In the data rows, 128 means zero.
Here are some rows, each followed by its group. Groups can overlap.
[112 136 108 122 101 150 146 121 138  92 121 133 124 134 106 158 157 110
 130  86 118  99 105 138 104 132 122 137  99  82 182 133 159 155 157 165] A
[123 111 174 142 142 144  98 135 121 143 131 119 123 124 137 126 126 156
 132 163 120 158 124 136 146 118 157 112 167 123 103 151 139 148 142 127] B
[206 149 100  75 113 142 128 106 164 127 157 123 119  87 116  96 116 135
  78 142 138 173 132 147 164 141 132 182 152 108 118 138 166  81 154 150] C
[156 116 129 117 142 122 137 107 141 150 159 101 160 137 177  96 154 105
 146 137 113 169 161 101 124 201 149 144 103 145 163 136 117 112 103 142] C
[ 96 144 152 145 101 158 131 169 134 107 139  98 103  93 123 162 121 130
 112 106 106 108  63 149 108 111 135 155 159 113 138 107 149 157 181 154] D
[149 144 117 107 129 162 180 101  95 130 143 147 131  90 135  78 152 141
 106 124 125 147 148 162  95 153 147 151 147  82 154 139 116 101 133 157] C
[176 121  78  84 115 110 119 118 175 125 171 119 126 109 115 121  80 116
  89 116 176 175 118 151 122 142 143 183 136 125 137 126 141 107 153 164] B
[133 149 125 126 120 148 163 121 104 132 147 146 125  55 161  86 135 160
 101 124 130 141 112 171  80 119 126 162 146 101 145 137 133 124 109 129] B
[140 131 110 130 133 160 191 137 107 130 172 127  99  47 179 121 131 156
 111 111 143 117 110 184  77 141 131 159 173 100 141 130 125 117 112 149] D
[131 111 176 135 159 134 118 118 147 144 106 157 129 133 132 129 145 132
 197 174  95 165 110 121 112 155 161  89  94 149  96 166 109 151 112 120] E
[171 147  66  57 124 134 163 131 135 119 119 127 129 124  82 133  68 152
  88  84 166 116 163 134 163  84  71 180 157  97  86 108 154  63 154 142] F
[112 151  95 131  84 133 150 157 120 129 142 150 123 131 111 114 150 148
 106  76 126  75 130 171 108 105  93 131 136 105 137 131 162 148 108 145] B
[147  62 155 157 133 107  82 120 144 116  92 103 145 125 190 131 141 156
 142 183  93 190 161 143 158 148 111 107 109 124 150 115 128 100 176 107] A
[121 113 144 131 123  82  94 114 157 114 110 165 148 142 140  84 157 147
 118 157 161 143 154 143 130 143  99 102  96 159 128 141 123 120 111 114] E
[180 113 125 116 148 144 136 138 169 137 165  61  95  97 185 152 101 125
 180 164 107 179 117 116 137 170 147 141 136 113 110 138 102 120 143 174] D
[ 65 162 206 168 149 122 132 201  90 105 133 178 145 203  68 144 141  84
 152 107 147  90  85 132  85 134 152  82 145 223  96 139 132 176 135  95] E
[ 87 181  63 115 131 153 182 102  62  99 135 195 111 107 102 109 134  98
  91  77 141  70 122  90  83  71 104 152  89  87 170  89 106 124  63 115] G
[109 133 172 147 144 151 101 189 113 124 134  98 102  99 133 177 109 137
 121 131 105 115 102 114 121  94 140 129 179 153 113 104 133 135 131 132] D
[170 117 133 130 130 129 136 127 175 140 149  55 101  96 186 148 114 121
 194 157 111 169 114 125 143 168 152 141 141 127 118 139 117 133 140 165] D
[109 130 132  99 103 129 143 117 148  84  84 180 119 148  54 133 164 138
 137 127 107  90 123 159 161  96 113 119 109  80 124 161 141 144 164 148] E
[151  76 149 173 125 121 119 124 158 143 137  50 111 107 193 174 129 125
 216 176  88 165 133 125 148 166 154 126 132 131 129 130 100 132 149 147] D
[142 157  87 105 110 160 193 157 100 114 165 135  97  63 125 145 114 170
 106  71 154  58 140 172  73  96  92 160 191  88 127 125 130  83  90 154] D
[128  97  97 136 103  84 108 104 152 140 148 122 132 147 173 107 137 120
 118 137 165 147 159 115 121 193 138 125  85 133 173 117 120 138  92 138] A
[132 156  98  97  97 151 181 124  99 102 138 172 132  88 122 113 151 158
 100  92 161  76 170 157  84 126  98 155 131  71 150 130 141  96  70 136] A
[117 126 102 127 102 142 142 134 125 104 119 124 117 127 112 171 149  95
 126  96 107 113 105 146  98 144  92 129  98  76 183 117 152 140 162 150] A
[127 125 129 107 123 150 178  80 170 154 121  96 108 120 112 109 141 124
 184 146  90 161  89 112 151 136 181 123  63  75 107 170 124 174 160 138] F
[125 103 144 181 130  98 111 133 115 153 138  95 161 121 203 113 142 130
 173 163  89 140 151 123 128 161 129 116  95 154 160 123 101 151  99 114] B
[163 113 196 176 108 107 139 172 125 146 198 137 120 148 126 106 130 133
 136 122 116 105  92 171 101 150 164  77 169 198  79 202 168 145  60 114] C
[130 141 138 133 114 136 109 152 101 130 123 121 124 128  96 168 116 152
 135 125 105 100 153 142 137  88 110 106 182 115 103 143 139 113 123 138] B
[141 136 151 169 127 130 145 217 120 122 194  86  85 157  90 234  89  98
 169  99 108  72  78 132 107 133 136  99 209 171  84 169 152 144 108 162] D
[119 109 170 149 109 143 151  98 152 120  73 176 112 124  96  86 171 137
 149 163 102 140  79 153 143 131 153 123  94  92 119 147 130 180 173 148] E
[168  86 159 141 110 121  75  95 150 142 115  97 155 136 154 107 158 153
 122 190  74 151 179 129 207 133 161  97 127 122 122 136 104  96 131 100] C
[120 141 122 114 152 147 198  80 122 123 118 167 127 100 133  83 172 117
 178 146 125 155 120 147  83 162 141 146  67  87 148 150  97 127 119 151] E
[157 122 126 130 119 139 121 175 118 123 135  99  80 121 119 196 105 161
 136 118 120  89 150 145 136  97  93 111 209 105  98 147 166 109 127 166] D
[ 98 102 131 150 144 118  71 129 114 116  64 140 191 177 110 171 143 116
 134 132  92 105 169 104 181 115  86  93 108 139 151  95 100 119 143  93] E
[119 126 136 142 121  86  98 120 157 113 101 168 162 122 152  89 170 157
 133 148 151 123 144 149 121 152  94 110 118 166 128 130 116 121 110 112] E
[201 162  80  61 104 127 145 177 164  88 158 119 107  85 132 162  83 148
  84  69 164 109 135 172 110 107  70 183 219 118 120 112 170  79 134 177] D
[ 75 157 135 138 118 150 146 133  89 128 135 132 154 133 111  91 173 111
  82  71 112  93  95 151 105 134 124 145 143 129 183 108 157 140 141 157] C
[151 134 113 121 106 150 182 119 144 128 179 134  91  36 166  99 128 168
 104 123 137 106 119 174  89 121 145 144 156  99 112 144 109 116  82 152] D
[170 116 177 155 101 116 129 201 129 101 162 158 106 146  92 186  95 151
 140 116 137  80 106 151 111 117 125  90 160 156  77 195 182 136  95 117] A
[ 98 148 143 110 164 146  93 137 112 131  84 105 175 145 116 138 111 133
  97 103 134 134 142  99 170  95 102 135 148 148 120  86 124  96 172  91] F
[105 108 166 143 131 133  56 159 111 100  83 117 182 137 152 143 126 125
 114 158 104 134 162 108 157 125 112 115 109 152 161  69 122 107 178  87] A
[ 94 131 146 128 149 151 103 135 114 122  97 165 145 181  69 172 139 105
 146 114 117 108 139  85 140 108 136 104 115 135 122 131 112 139 127 118] E
[120 184  49  60 122 101 155 140 122  89 151 193 109 130 102 101 102 117
  61  58 187 101 141 118 110  78  44 159 133 108 145  96 146  91 102 134] G
[130  59 170 159 128 111  90 123 151 117  89 105 160 124 181 139 141 147
 144 177  97 169 154 135 157 140 125 117 118 126 146 117 121 116 170  99] A
[143 116 163 164 117 139 136 189 105 113 163 122 107 172  75 204 112  90
 158 110 123  91  96 106 100 139 149 114 143 164 108 183 148 145 108 125] A
[153 122 114  91 128 159 172  63 134 161 108 123 107  87 112  98 121 174
 107 158 128 148 127 137 148  87 167 150 131  47  93 173 104 102 140 109] F
[105 187  77 110 123 165 164 117  67 126 151 145 132 110 103 122 131 117
  96  78 152  83 144 138  83 120 104 155 158  87 171 121 125 130  98 147] B
[172 138  76  74 159 132 177  99 157 145 135  95 116 107 129 127  89 115
 145 132 162 196 113 119 132 143 119 187 115 104 119 144 134  94 168 153] F
[ 93 127 169 166 144 138  79 161 115 108 100  67 153  95 169 178 114 132
 123 136 101 107 130 132 153 106 111 131 185 165 138  66 116 112 160 116] D
[120 183 131  69 144 135 121 148 136  71  93 181 165 130  85  95 114  97
  90 107 173 137 103 130 119 108  94 180 138 156 139  81 136 116 195 122] E
[123  97 144 152 119 115  76 131 116 109  50 156 165 169 110 157 138 147
 128 149 103  90 185 129 194  92  98 107 121 128 121 108 103  94 133  89] E
[ 98  95 123 193 111  80 144 138 119 140 186 156  83 192 111 133 116 102
 144 120 141  88  84 106  85 137 176  65 110 180  98 167 124 190  44 126] G
[103 152 115 142 147 101 139  94 128 127 131 122 115 126 180  88 150 100
 173 139 141 150 124  83 104 151 103 112  85 136 155 109 115 160  95 130] G
[130 118 105 145 108  90 101 113 135 173 157 111 162 129 172 105 141 122
 125 125 150 130 142 124 124 167 142 126 138 153 147 120 124 148  78 136] B
[137 111 129 142 125 110 119 144 142 114 140 142 146 122 189  88 136 141
 120 140 144 153 158 132 112 163 108 134 112 146 146 103 130 129 119 116] A
[103 160 207 165 126 131 121 226  85 130 183 138 139 158 112 139 104 107
 128  91 130  82  84 126  82 111 155 103 177 227 104 144 158 168 100 106] B
[200 112  80  79 109 115 144  88 158 136 158 115 131 117 106 115 104 104
  87 111 142 163 131 135 140 177 153 187 133 122 150 133 148  87 149 166] C
[121 114 173 144 155 132  67 148  92 137  85  99 185 149 144 137 137 105
  95 146  76 140 173 114 172 128 132 138 149 153 153  74 105  90 177  86] C
[150  97 161 136 120 136 108 126 148 126 124 129  91 118 143 129 138 153
 141 179 129 149 138 145 132 137 141 103 109 124 119 163 145 134 128 136] A
[157 111  95 140 115  98 103  97 126 151 151 102 154 150 156  98 154 118
  98 120 136 133 170 123 137 188 137 124 130 151 168 119 122 106  93 146] C
[ 91 153 127 163 128 108  89 143  99 140 117  95 174 169 144 145 160 113
 150 103 114  84 170  99 134 142  91 114 139 152 177  90 108 140 114 120] B
[120 146 100  98 158 122 112 121 115 133 107  86 159 158 107 166 112 131
 114  85 139 115 156  86 160 118  94 129 136 121 118 109 124  97 144 122] F
[115  61 168 149 139 107  73 107 156 123  64 132 149 171 136 121 153 130
 153 203  91 172 161 143 180 120 120  93  99 126 111 138  96 105 158  91] E
[131  96 149 148 138 121  83 108 136 156  76 109 172 140 160 115 113 181
 136 171 111 145 166 114 209 106 133 102 116 132  95 111 107 130 163  86] F
[109 126 169 165 142 117 139 203  99 114 151 164 128 206  68 168 127  84
 150  85 121  71  89 115  80 138 126  69 128 205 105 166 137 157  83 102] E
[136 140 163 136 148 145 147 175 112 145 155 113 134 188  52 190  89 106
 147  91 127  67 104  84 140  96 176  99 147 172  68 169 129 145 106  91] F
[144  84 143 200 118  90 134 182 119 159 206 121 113 165 130 151 111 113
 147 122 133 110  74 147  79 160 168  79 153 203  96 186 140 158  72 142] B
[148 171 127  61 138 153 122 152 127 109 140 130 159 113  99 117 117 102
  54  90 141 156 115 131 125 116 119 203 180 135 150  95 157  72 188 141] C
[205 136 116  75 109 131 155 139 205 115 170 107  74  64 154 114  86 145
 111 132 157 156  90 162 119 136 145 183 176 112  98 134 145 100 134 171] D
[131  69 151 140 136 114  90 116 143 155 109 161 121 163 103 137 133 136
 129 174 116 144 131 121 149 147 177  90  87 136  94 158 105 141 117 116] E
[124 112 123 155 131 122  90 152 128 128 116  55 150 138 147 204 123 120
 142 106 106 103 150 106 160 120 103 108 166 130 143  94 116 121 139 135] D
[118 113 192 173 145 115 164 166 137 131 161 159 125 182 106 128 146 100
 208 142 124 137  73 139  77 175 163  76 101 197  94 202 127 186  93 121] E
[108 111  94 127  95 111 137  64 171 162 118 105 105 141 102 123 147 144
 133 136 129 133  95 134 153 140 174 111  78  81 114 157 135 164 164 151] F
[110 215  43  82 141 123 150 129 109 105 140 158 118 140 110 114 122  84
  88  47 175  93 119  93  83 115  60 164 123 126 158  71 137 116 101 132] G
[153 109 120 129  93 155 159  89 164 119 144 144 116  89 151 111 149 115
 156 154  98 155  70 145 123 162 172 133  61  85 153 153 134 187 146 154] A
[151 101 186 141 131 129 142 159 151 156 158 114  96 177  81 142  92 148
 164 158 120 135 108 140 159 112 193  70 136 153  26 208 139 137 129 108] F
[102 143 157 142 106 158 122 129 131 103 110 138 137  92 122 130 153 117
  97 127 113 118  79 141 114 124 132 149 113 100 165  99 155 162 164 138] A
[114 113 133 129 107 142 149  95 143 152  93 115 110 117 108 117 135 149
 122 115 117 143  87 154 145 105 133 121 116  80 111 151 155 166 178 158] F
[ 98  92 127 192 116  68 135 156 109 146 178 169  83 188 111 133 118 101
 143 102 143  90  80 115  86 138 154  56 109 187  96 176 141 188  64 122] G
[152 106 112 100 140 181 192  62 112 163 121 119 115  87 134 110 114 138
 149 154 122 171 114 128 125 121 173 162  93  56 101 170 108 113 121 143] F
[112 135 129 155  74 119 143 123 137 138 146 132 100 102 138  77 165 151
 118 131 123  97  94 172 104 133 125 117 112 123 143 151 155 181 113 156] B
[139 100  81 101 127 142 166  46 123 163 126 122 112 104  97 116 110 160
 108 146 137 142 145 126 149 117 180 152 108  62 108 149  92 109 128 130] F
[152 124 137 126  82 141 147 118 178 121 147 101  59  75 141 111 132 156
 143 139 114 121  73 181 127 116 162 127 139  97 103 157 149 177 134 177] D
[120  91 172 162 151 105  90 101 147 121  69 118 169 148 158 123 158 119
 212 196  87 166 148 121 154 159 134  97  81 146 132 134  93 144 146 112] E
[152  81 156 163 136 117 118 124 165 135 127  37 112 109 192 164 127 125
 210 182  95 161 131 138 153 160 147 124 134 128 127 138 109 134 154 150] D
[116 133 144 179 129 128 141 226  66 135 195 122 126 173  97 188  98  96
 130  67 123  66  94 132  75 132 112  91 172 199 127 160 157 146  79 125] B
[129 158  99  71 151 146 138 140 119 115 115 120 141 121 108 131  75 128
  62  95 172 148 109 112 148  95  92 191 165 130 106  91 140  66 195 126] F
[100 139 104 131 145  93 103 122 119 122 109 168 122 124 178  75 123 135
 112 120 148 136 135 117 129 114  89 104 113 143 149  88 127 146  93 116] G
[143 184 115  75 132 150 137 161 149  94 149  99 115  97 135 139  89 104
  87  87 156 148  85 156 111 127 105 188 215 126 133  84 145 105 182 180] D
Group B spreads out most along one direction. Which 3 other groups' directions of most spread are closest to that one, closest first?
E G C
Which 3 other groups have their centres nearest to the centre of group F, nearest first?
C A D
Which 2 groups are nearest to each row below, nearest first, going by the distance to the centre of the group?
[137 121 121 125 124 158 190 103  99 121 146 159 118  68 148  81 148 143
 108 138 155 154 131 157  85 140 157 180 107  76 162 133 115 132 113 127] C A
[159 103 158 140 158 166 135 103 134 160 144 101 123 124 141 133 150 124
 171 167  82 182 123 128 129 178 162 123 130 117 114 175 137 115 129 135] C A
[ 36 140 135 154 149  92  78 139  76  99  83 141 160 162 144 120 141 101
 102 120 111 109 155  81 135  93  79 108  91 163 177  46 100 131 134  83] E G
[116 178  89  75 127 112 156 110 135 110 142 178 105 110 147  54 119 116
  84  95 188 153 113 119  96 101 101 160 122 119 147  90 145 141 122 131] G C
[ 97 173 129 112 138 166 171 159  83 114 150 122 134  56 144 135 130 135
  84  78 139  94  99 143  53 113 128 174 177 128 151  91 120 121 122 127] B D
[175 103 158 139 153 151 137 142 154 149 162  77  73  94 171 159 109 131
 187 173  95 158 101 132 122 151 175 123 135 127  92 168 123 157 110 155] D A
[133 125 115 112  81 133 149 127 140  91 110 142  97 133 106 155 150 138
 135 119 107 108 134 164 132 131 104 120 121  49 156 149 163 143 159 160] A F
[175 142  86  77 108 103 133 103 170 129 155 106 123 115 134 102  98 126
 116 123 176 166 112 149 127 160 140 167 163 118 129 132 143 128 155 183] C D
[137 120 119 144 118  88  99 144 140 136 153 121 137 125 168 100 129 145
 112 137 138 138 156 153 120 144  96 117 143 159 138 130 148 111 117 127] B C
[141 139 117 159 132 119 130 121 124 164 156  95 136 108 190 110 132 118
 165 147 138 154 140 118 106 171 131 149 126 159 153 114 123 154 101 138] B C
Which 2 groups are nearest to each row below, nearest first, going by the average distance to the group's rows?
[183 137  79  79 119 100 125 114 174 132 159 117 127 107 109 122  96 115
 116 130 167 157 106 152 128 158 142 180 136 128 124 127 141 123 161 157] C F
[136 136 156 186 115 100 145 228  88 133 179 139 105 165  87 186  96 125
 141  93 127  59 125 170  83 112 109 100 197 187  85 175 162 142  84 135] B D
[191 142 104  83 119 126 141 103 184 102 148 134 102  84 142 104 111 130
  93 155 168 187 112 151 140 140 124 173 117  94 122 138 161  99 162 145] C F
Which 3 groups are nearest to each row below, nearest first, going by the distance to the group's nearest row?
[173 165 103  88 123 137 158 107 160 133 167 104 131  91 146 119  99 104
 148 121 151 185  79 139 108 148 129 189 154 111 144 148 144 126 162 178] F B D
[ 65 149 119 149 113 104 152  95 118 118 120 174 100 115 136  73 175 135
 136 107 137 110  89 156  96 105 104 109  85 110 170 116 154 197 131 140] B A G
[189 150 104  79 118 144 163 100 182 110 159 129 123  87 167 107 112  96
 153 152 147 193  96 134 100 177 142 184 108 103 153 139 139 132 146 163] F B C
[114 123 141 184 125 107 116 112 119 156 134  83 155 128 192 123 154 111
 182 163  98 146 154 115 130 174 135 111 111 150 171 113  92 147 109 125] B C G
[120 144 135 154 100 140 176 105 145 154 159 117 108  99 155  82 163 113
 187 120 111 133  78 156  75 164 155 134  92 121 163 156 140 202 100 160] B A E
[116 125 148 129 152 109 132 116 152 131 115 160 158 136 152 101 163 112
 181 150 138 164 127 121 101 174 123 122  89 174 147 135 110 138 105 122] G E A
[125 143 121 126 135 130  99 142 105 117 101 163  90 135 100 143 114 150
 116 127 106  91 149  97 144  59  81  92 124 105  88 125 134 122  94 100] B E F
Group A spreads out most along one direction. Which 3 other groups' directions of most spread are closest to that one, closest first?
E D B
Which 3 groups are nearest to each row below, nearest first, going by the average distance to the group's rows?
[145 102 127 143  88 147 162 127 176 138 153  95  69  83 132 147 137 135
 138 142 102 136  70 189 130 128 153 130 146  82 120 166 152 149 168 173] D A F
[127  93 105 155  78 124 148 107 171 134 159  85  72 102 129 156 133 131
 144 115 128 121  71 165 128 162 172 124 135  95 138 162 145 178 152 198] D A B
[121 134 117 136 139 157 110 140  98 145 135 114 126 158 102 174 117 111
 122 102 106 110 131 103 130 111 140 111 159 128 139 133 134 130 125 133] B A F
[153 178 124  46 132 163 123 146 138 104 140 134 150 127  98 101 109 102
  65  92 152 159 124 135 146 127 125 191 180 133 143  90 146  83 186 149] C F D
[171 143 124  81 129 130 149 123 173  99 138 140 133  90 143 104 110 134
 118 131 181 199 119 165 107 152 114 180 135 109 149 116 169 105 195 153] C A D
[ 88 121 139 158 143  93  86 114 110 127  95 149 139 143 172  80 143 136
 124 151 110 124 153  98 146  97 131 103  80 154 152  77  93 153  95  61] E A G
[125 108 144 115 110 129 138 101 183 117  89 176  97 132  89  94 159 136
 136 183  91 150  99 166 149 129 152  99  63  90 118 156 129 156 163 138] E A F
[ 78 176  89 145 107 129 156 137 109 124 138 102 130 141 110 143 171 101
 130  67 115  64  93 141  75 150  89 129 138 111 188 120 159 166 142 173] B A G
[ 76 124 156 137 155 133  79 121 114 143  62 100 182 155 127 137 127 141
 115 128 105 119 167  98 193  92 122 118 138 154 123  78  93 109 175  69] E F A
Group F spreads out most along one direction. Which 3 other groups' directions of most spread are closest to that one, closest first?
G D C
Which 2 groups are nearest to each row below, nearest first, going by the distance to the group's nearest row?
[203 132 105  84 137 150 170 111 166 140 168 112 127  99 130 100 113 102
 127 139 109 198 109 126 139 176 142 191 128 107 122 142 141  82 151 156] F C
[165 110 170 132 143 158 144 138 162 137 158  66  89 105 160 158 122 129
 218 158  94 157 106 131 123 163 182 111 143 120  92 156 121 155 131 164] D A
[ 94 190 131 112 146 173 160 142  86 106 161 116 125  51 133 136 120 140
  77  81 148  95  97 150  62 106 121 176 177 124 154  96 128 110 114 144] B D
[107 166 146 153 138 100 148 199 101 100 167 188  93 181  80 143 120 132
 145  92 128  54 126 125  86  79 100  64 122 173  78 157 158 154  60  98] E A
Which 3 other groups have their centres nearest to the centre of group D, nearest first?
B A C
Which 3 other groups have their centres nearest to the centre of group E, nearest first?
A B F
Which 3 other groups have their centres nearest to the centre of group G, nearest first?
B A E
Group G spreads out most along one direction. Which 3 other groups' directions of most spread are closest to that one, closest first?
C B D
Which 3 other groups have their centres nearest to the centre of group C, nearest first?
A B F
Group E spreads out most along one direction. Which 3 other groups' directions of most spread are closest to that one, closest first?
B A G
Which 3 groups are nearest to each row below, nearest first, going by the distance to the centre of the group?
[ 95 125  93 173  87  94 150  99 134 150 155 115 107 127 116 111 170 128
 135 110 127 110  95 156  97 168 138 133 101 112 167 152 139 185 133 181] B A G
[112 143 130 135 132 138 103 136 118 117 124 119 121 139  96 178 138 111
 144 122 124  96 142  80 132 130 131 111 123 111 150 134 132 143 122 138] A B E
[ 77 132 160 139 158 155 106 139  95 138  91 103 133 145  97 155 114 136
 118 128 134 109 129  87 144  93 138 118 153 145 104 112 119 122 161  98] F E B
